Each path below is one point turned by a fixed rotation once a step. After each direction that follows a path, write how fast that rotation turns it, in degrees each step (0 if it stays still).
Each turn is a multiple of 5 degrees from 10 to 175, or 0.
Each row of a path follows its step; steps can be skipped.

step 2: [  9  -3  -5  14   7  -3   0   0   6  14  -1   6   8   7  -5   1   2  -1
  18   7  -1  -5  -3   7  -9   1  -4   8  -4 -14   9   0  12   6   2  -4
  10  -1  11 -16 -16   5  17   8 -18   4]
step 3: [  5  -1  -6   4  -6   6   1  10   2  -1   9   1   1  -6  -7  -8   5  -6
   4  -4  -9  11  10  16  15  12 -15 -12 -11 -11  -3  -2  -8  15  -6  14
  -1 -10   3 -10  -8  -7 -14   7  -2   8]
step 10: [  4   0  -7  12   3  -3  -6   4   5  19  -3  -1  15  20  -4   2   8  -7
  -3   3   9 -10  -6   3  -6  -6  -2   8  -1  -6  -5  -6   4   9 -10  13
  14  -3  -4 -14 -17  -3   4   8  -9  10]
step 13: [ -1  -6 -13  -2 -12  -4  -7   7  11   3  -3   0   5   7  10  -5   4  -7
 -12   2 -10  -2  14  -5  -1  14   5  -6   1 -13  -9 -10   5   6   1  17
  12  -2   1  -2 -14  -4  14  20  -5   6]
step 17: [ -6 -23  -1   5  -5  -4   0   1 -10   3  16   3   3   5   7  -5 -10   3
  -8  11   2   3   6  10   7   1   6  -5  -6   4   0   0   0  -2   7   4
   6  -3  13   0 -13  11  -7   4 -30   6]
step 20: [  4 -17 -18  13   3  -7  -1   2  -8   6  21  -5  -1 -10   0  -9  14  -7
   8  -4   6   0  -1   1   0   2  -3  -1  -8  -4  11  -1   3   6 -11  10
   6  -3   9 -10  -7  15  -8   7 -13   0]
step 22: [  4  -8  15  18   9   4   3  10   5   5  18  -4  -3   4  -3  -4  -3   6
  -1 -10  -1  -5   1  11   6   5  -3 -16  -6   0 -11   6   7  13  -2   1
  11  -9   6  -1 -15 -10   5 -13  -7   8]
step 24: [  1  12  -6   1  -4   9  -1  -5  -9   5   7   6   3   7   2   0  -3 -11
  15  -8 -10  -7   4   1   1   4  14 -10  -3 -26  12   5 -10   9  -7   0
   2  -7  14  -3 -10  -4   9  -1 -13   7]
[-4 -2 -3 -1  1  2 -5 -1 -3  0 -2  1 -1  2 -1  2 -2 -2  1 -4  0 -2  1  0
 -1  0 -5  3  0  3 -1  3  2  2 -5 -4  2 -1 -1 -2 -7  2  1 -3  2 -7] : 175
[ 2  4  0  1  0 -1 -3 -3  4 -2 -2  0 -2  2  2  0  1 -1  2 -4 -3  1 -2 -5
 -1 -7  3  0  1 -2  1  1  2  2  2  1  3 -1 -6  2 -2  1 -5  2 -5 -1] : 130
[ 0  6  0 -1 -1  5 -6  2 -1  1  1  0  1 -6  2 -2  1  0 -2  2 -1  4  2 -1
 -3  0  3  2 -1 -1 -4 -4 -1  1  1 -5  0 -6  0  1  1  3  1  2  4  1] : 145
[-5 -4 -3  1 -5 -3  1  1 -3  2  0 -4  2  1  3 -2 -2  1  2 -1  1 -1 -5 -1
 -5  1  1  0 -5  1 -1 -4 -4  2 -1 -4  3  2 -2  0  5  1  0  1 -4 -2] : 115
[-1  3 -3 -2  3  1  5  0 -1  3  3 -5 -3 -2 -5  0  2 -2 -1 -3  3 -1 -2 -3
 -5 -2  3 -4 -2  1  2  3 -2  5 -2  2  2 -1  1  1 -2  1  1 -3  3  4] : 175
[-1  5 -1 -3 -2 -5 -1 -3  1 -1 -3  4  3  1  0  0 -3 -3  5  2  1  3  2  1
 -2  2  0 -4 -1  2  0 -3  2  5 -3  3  0 -1  1  2  0 -7  4 -2  0 -1] : 135
[ 0  3 -1  4 -1  3  1 -1 -1  0  0  4  0  1  5  0 -2 -2 -1 -3  3 -7  3  2
  0 -2  3  2  0 -3 -1  1  0  0 -4  2  1 -2 -5 -5  6 -3 -1 -4  2  3] : 20

step 1: [ -3   7   2   1  -9   7   7  -5  -4   9  -9  -6   6  11   1   2   5 -14
  -2   1   3   5  16   0   7  -5  -2 -19   2  -5  -5  -7 -11 -12  -1  -9
  -3   9  14 -16  -2 -10  11 -13  23  -9]
step 9: [ 25  -5   2  -1 -13   7  10  -6   9 -10 -13  16  -4  14   4  -6  10 -16
   2  -2  14  -4 -13   3   0 -10   1  -4  13  -9  -9   4  -1  10   1  -1
   3 -10  -7  -8  -3   8   7   1   0  -3]
step 10: [  5   0   8  -4 -20  -1  -8  -5  11  14   1 -26   6   2 -20   3  -9   0
 -17   3   6  -2 -10   0   6 -10   1  -3  -1   0   1   7  -1  -3   2  -4
  12  -2  -2   4  -9 -10  18  -6   5  -8]
step 13: [ 14 -12   4  18  -5  -2   4  -2  -2   0   0  12  -2  -1  -6 -14  -1  -1
  -8   7   9  -6   0  14  17 -13 -12 -14  10  -7  -9  -7  -7  -9   1  -1
  21  -1   5   4   2   5  -6  -9  15   1]
step 15: [ 19   5  -2   7  -9   8  11 -14  -2   4 -12  -3  -1   1   2   0  11  17
   1 -23  -4   1 -11   1  -7 -18   3 -14   0   5   7  -8  14   4 -11   3
   7 -16   2  -4  -3   5   3   3  -1   5]
step 16: [  4  -2   4  -3   1  -7  -1  -5  17   0   3 -11   1  15  -2 -15  -5  -3
   7  -8  10   2   2   6  -1   0  -6   6   5  -5   5  -5   2   4   2 -18
   7 -21  10  -7  -7 -12   5 -19   6 -23]
step 17: [  2  14   4   1  -4  -5   2 -22  -4  19  -8   2  -3  -5   1  -4 -10  -3
 -10   5   0  -8   0   5  -7  -9 -15  -9   9  -5 -18  -2  -3 -17  -4  -6
   2   4   8  -9  18   4  13  -9   3   2]
step 21: [ 10   8  14 -13   6   6   4  -4 -17  10  -4  -1   3  11  -1  -1   4   8
  -5   7   8 -11  -4  -8  -8 -20   9 -21  -7   0  -7 -10  -5   2   3 -13
  -1  -9  -3 -15   2   9  11  -1   3  -8]
[-5  1  2 -1  0  2 -3 -2 -2 -2 -1 -5  0  2  1 -1  3  3 -2  3  2 -2  2  0
 -5  1  5 -2  2  1  1 -2  0 -4 -3  8  5  0 -2  2  2  2  0  1 -3 -3] : 100
[ 2 -1  6  7  5 -1 -2  0 -1 -4 -4  1  3  1 -2 -3  0  2  0  3 -5 -1  1  4
 -1 -2  1 -1 -5  2  0 -2  5 -1  0 -3 -2 -2  1  5 -1 -2 -3  0 -1  0] : 40
[-1  0  4  4 -3  3  0  0 -1  4  1  0 -1  1  1  4  2  2  0  0 -8  3 -1  0
  3  5 -4 -4  2  5  0  2 -2  1 -2 -2  5 -2  0  1  4  3  4  0  0  2] : 160
[ 3 -2  2 -2 -4 -3 -6 -3  3  2 -5 -4 -1 -1 -1 -1  0  1  2  0 -4 -1  1 -3
 -1  0 -1  3  5 -2 -3  3  1  2 -4  1 -6 -5 -2 -1  0  0  1  1 -1 -4] : 55
[-3 -2  2  2 -2  3 -1 -1  4  0  1 -2 -2 -4  0 -2  2  4 -1  2  2  2 -1 -2
 -4  3 -3 -3 -1  1 -5  0  0 -4  0 -3 -4  7  1 -2  2 -6 -2 -2  2  1] : 115

step 6: [  3 -10   0   8  17 -19  15  -2  -4 -11   5   0  -6   1   4   2   5   3
  -6   3   0   8 -11 -12   3  -8  -2   2  -6  13   3  16  14   9   5  -8
  -7   3   8 -11  10   4 -11 -11  22  -6]
step 7: [ 16 -11   3  -3  18  12  -6   8  -7  13   1   2   5  11   8  10  -2  -2
   2   9   8 -15   1 -11  -8   8   0  10  -8   4  -5   7  10  -5   6 -10
  -5  -4  17   9   4   2  15 -14   8 -11]
step 14: [-11   4   3  -1  12  -8  15   2  -1  -4   0   4  -3   0 -15  -9   1  11
  16  16   3   1  -4   0   3   9 -14 -10 -20  -3 -13  23  11  -7  -4  -9
  -7   7  -9 -12   4   3   3   5  -4   6]
step 15: [-15  -5   3  -3  23  16   5   9   0  -9   1  -1  12   3  -3  24  -2 -14
  -2  10   3   4  -5  -5   6   1  -5   0 -15 -15  -2   3  13  -7  -3   1
 -14  -5   0  14  -9  -5  -9   8   3  -3]
step 16: [ -1  13  -3   1   9  -2  32   9  -2 -10  -1 -12  -4  -2 -10   6  -3   0
   3   0   7  -2 -13  -1  10  13  -7   7  -5  -6  -4   7   0  -1  19   3
  -2   8   2   3 -11  21  -1 -17  -5  -3]
step 21: [ -6  -3 -11  16  13   3  17  -1 -11  -6   3   9   3   7  -3   2  -3  18
 -11  -1  12  -1  -8  -9  -6  -2   8   3   8   5 -13  -3  12   4  11   0
  -4 -13   6   9  -6   3 -12  -3  20 -16]
step 22: [  0 -17 -11   3  27   8   4   5  -9   5   0   1 -11  -4   1  -1   5   3
   3   9   3  -9  -4 -11   2  -1  -4   8   0  20  -5  11   6  -3   5 -16
  13   3   2  -3  16  20   4  -9  -7   2]
step 24: [  7   1   2   9  21 -15   0  -3 -11  -4   1   3 -11  -6   3   6 -16   7
  -1  -4   9  -8  -2  -3  -9  -1   0  -7  -9   0  -8  15  13   2  -1   9
  -2  -5  16  -7   3  25 -12  -5  13  -4]
[ 0  1 -3  2  1  5  4  3 -3  4 -1  1  1  3  0 -6 -2  4  2 -1 -4  0  5  3
 -1  1 -2  3  2  2  0 -7  1 -1  2 -1  4  0 -2  1  2  0 -3 -2 -2 -1] : 80
[ 3  1  5  3 -2 -1 -3  3  0  2  1  1  2  2 -3  0  4 -3  5  2 -2 -3 -1  7
  2  0  1  3 -4 -1  1  1  3 -5  0  3  2 -1  1 -4 -1 -2 -2 -3  5  3] : 20
[ 3  3  3  4 -2  0  5 -3  1  0  4 -8  3 -2 -1 -1  2  4  1  0 -3  2 -3  3
  1 -2 -2 -5  4  0  2  2  2  1  3  0 -1 -1 -1  2  1  0  1  2  3 -4] : 145
[ 0  2  1 -1 -1  0  1 -3 -5  0  2  3  0 -1 -2  1  2  0 -2 -2  4 -6 -1  2
 -3  4  3 -2  2 -5 -2 -6  2  5  4  4  0  0 -1  1 -3  5 -2 -1  1  1] : 135
[ 2 -3  4 -2 -1  2 -1  1 -2  0  1  3  0  6 -1 -2 -4  5  3  0 -3  1  0  1
 -1  0  1 -2  5 -3  4  5  1  2 -3 -3 -5  1  0  1 -5  0 -1 -3  1  5] : 60
[-1  3 -6  0  0  3 -3 -5  0  2  1 -1  2 -2 -4 -4  2 -1  0  1 -3 -2  0  1
 -5  6 -2  4  1  1  0  6 -2  1  1  3 -2  6  1 -1  1 -3  1  1 -1  1] : 120

step 2: [ -2  -4  -4  -5   3  16  -5 -13 -18   0 -16   5 -22   8   6  10  -4 -10
   5   5 -13   1  -8   4  -4  -5   7 -14  -5 -13  -8  -9 -16  -1  -3   3
  10  -8  -7   0  -9   2  -6 -14  -1   7]
step 7: [ -4   8 -15   4   7  -3 -11  10  -1  -3   4   3 -10 -13 -18  18  20 -10
   1   6   0  -9 -13  -3   7 -10  -1  -2  -6 -18  -1  -2  19   6  11   4
   0  -9  -7   2  -2   3   2   0  -7  -9]
step 8: [ -8 -10  18  -4   1  16  -2   5  -9 -15 -11  -2   3  13  10   3  -3 -18
  12   3 -10  -2  -4   9  -1   4  -4 -11 -10   5 -14  -2 -20   5  -3  -1
  -3   0   1  18  -3  11   5   3  -7   1]
step 14: [-11  -4   8   8 -21   6  -7  13 -15  -6  -3  -9   0   1   2  -1   4 -10
  -6   4  -9 -15  -9   1   5 -15   9   0  -8  16  -7  -8 -12   5  -5   4
 -10  -6   6   0 -16   4  -8   7 -15  -2]
step 17: [-13   8 -11  -6   5  -4  -1   4   2 -14  -1   5   2  -8  10   6 -15 -15
   8   1  -8   3  -5  -4  -1  20   7 -12  14  -2  -2  -1  -9  18   1   7
   0  14  11  15  13   8  -8   4  -4   7]
step 18: [  6  -4   0   2   3  -7  -8   8  -1   7  -5 -10 -18  15  -9  -3   5  -9
  13  14   0  -5   7   2   4  -7  15  -9 -10 -16  19  -6   3  -3 -12  14
   3  -9   2 -10   3   4   6 -17  -3  -5]
step 20: [-14  -1  15  -4 -13  16  -6  11   1   9  -8 -13   9  -6  -9   6   5  -9
 -15   7   0 -20  -4  13  -3  10   5   2   7   0  11  -8  -4  -4 -17  12
  -9  -3   6  -4  -3   2   2  -9  -5   1]
step 22: [ -4  -8   3   1  -3 -13   9  15   0  -9  -3   0  18  -2  -1  18   6 -13
   0  11   1 -15   4 -14   9  -4  -4   4   8   3  14  -4  -9   6  -4 -11
 -10   5 -18   5   7   2   8 -17   2   5]
[ 2 -1 -4 -3 -2  3  3  0 -1  0 -1 -1  1  0 -6  3 -3  0 -1  0 -4  0  6  2
  3  1  1  5 -1  1  2  0  3  4 -1  2 -3  7  4 -1 -2  1  0  4 -3  3] : 130
[-2  3 -1 -5  2 -3 -2  0 -4 -1  5 -4 -5 -4 -2 -2  0 -1 -1  2 -2 -2 -1  2
  0 -5  1  0  0  1  0  0  0 -1 -2 -5  1 -3  1 -7  0 -4  3  3 -3 -1] : 160
[-3  3  1  0 -6 -1  5  5  1  4  0  0  2 -3  2 -2 -3  0  1 -1  0  0 -6  3
  1 -2  0 -5  1  0  4  5  2  3 -3  0 -4  1  2  0  1 -1 -3  1  1  3] : 130
[ 6  3  0 -1 -1 -2  4 -4  2  1  1 -1 -1  3  1  0 -2 -3  5  0  7 -2  2  0
 -1 -5  2 -1 -1  3  5  1  4 -5  2  3 -1  0  1  1  2 -1  3  1  0 -3] : 120
[ 2  3  6 -4  2 -3  2  0 -2 -2  0 -1  2  1  2  0  2 -1  0 -2  3  1  0  4
  0  5 -4  2  1 -3  3  1 -4  4 -6  2  1  4 -3  1 -1 -1  5  0  0 -3] : 155
[-1  0  1 -3 -3  7 -1 -1 -4  5 -1 -2  1 -1  2  5  4  3  1  0  1  2 -2  2
 -1  0  3  0 -1  0  4  0 -5  0  7 -1 -2 -2 -1  0 -2  2  4  4  0  0] : 60
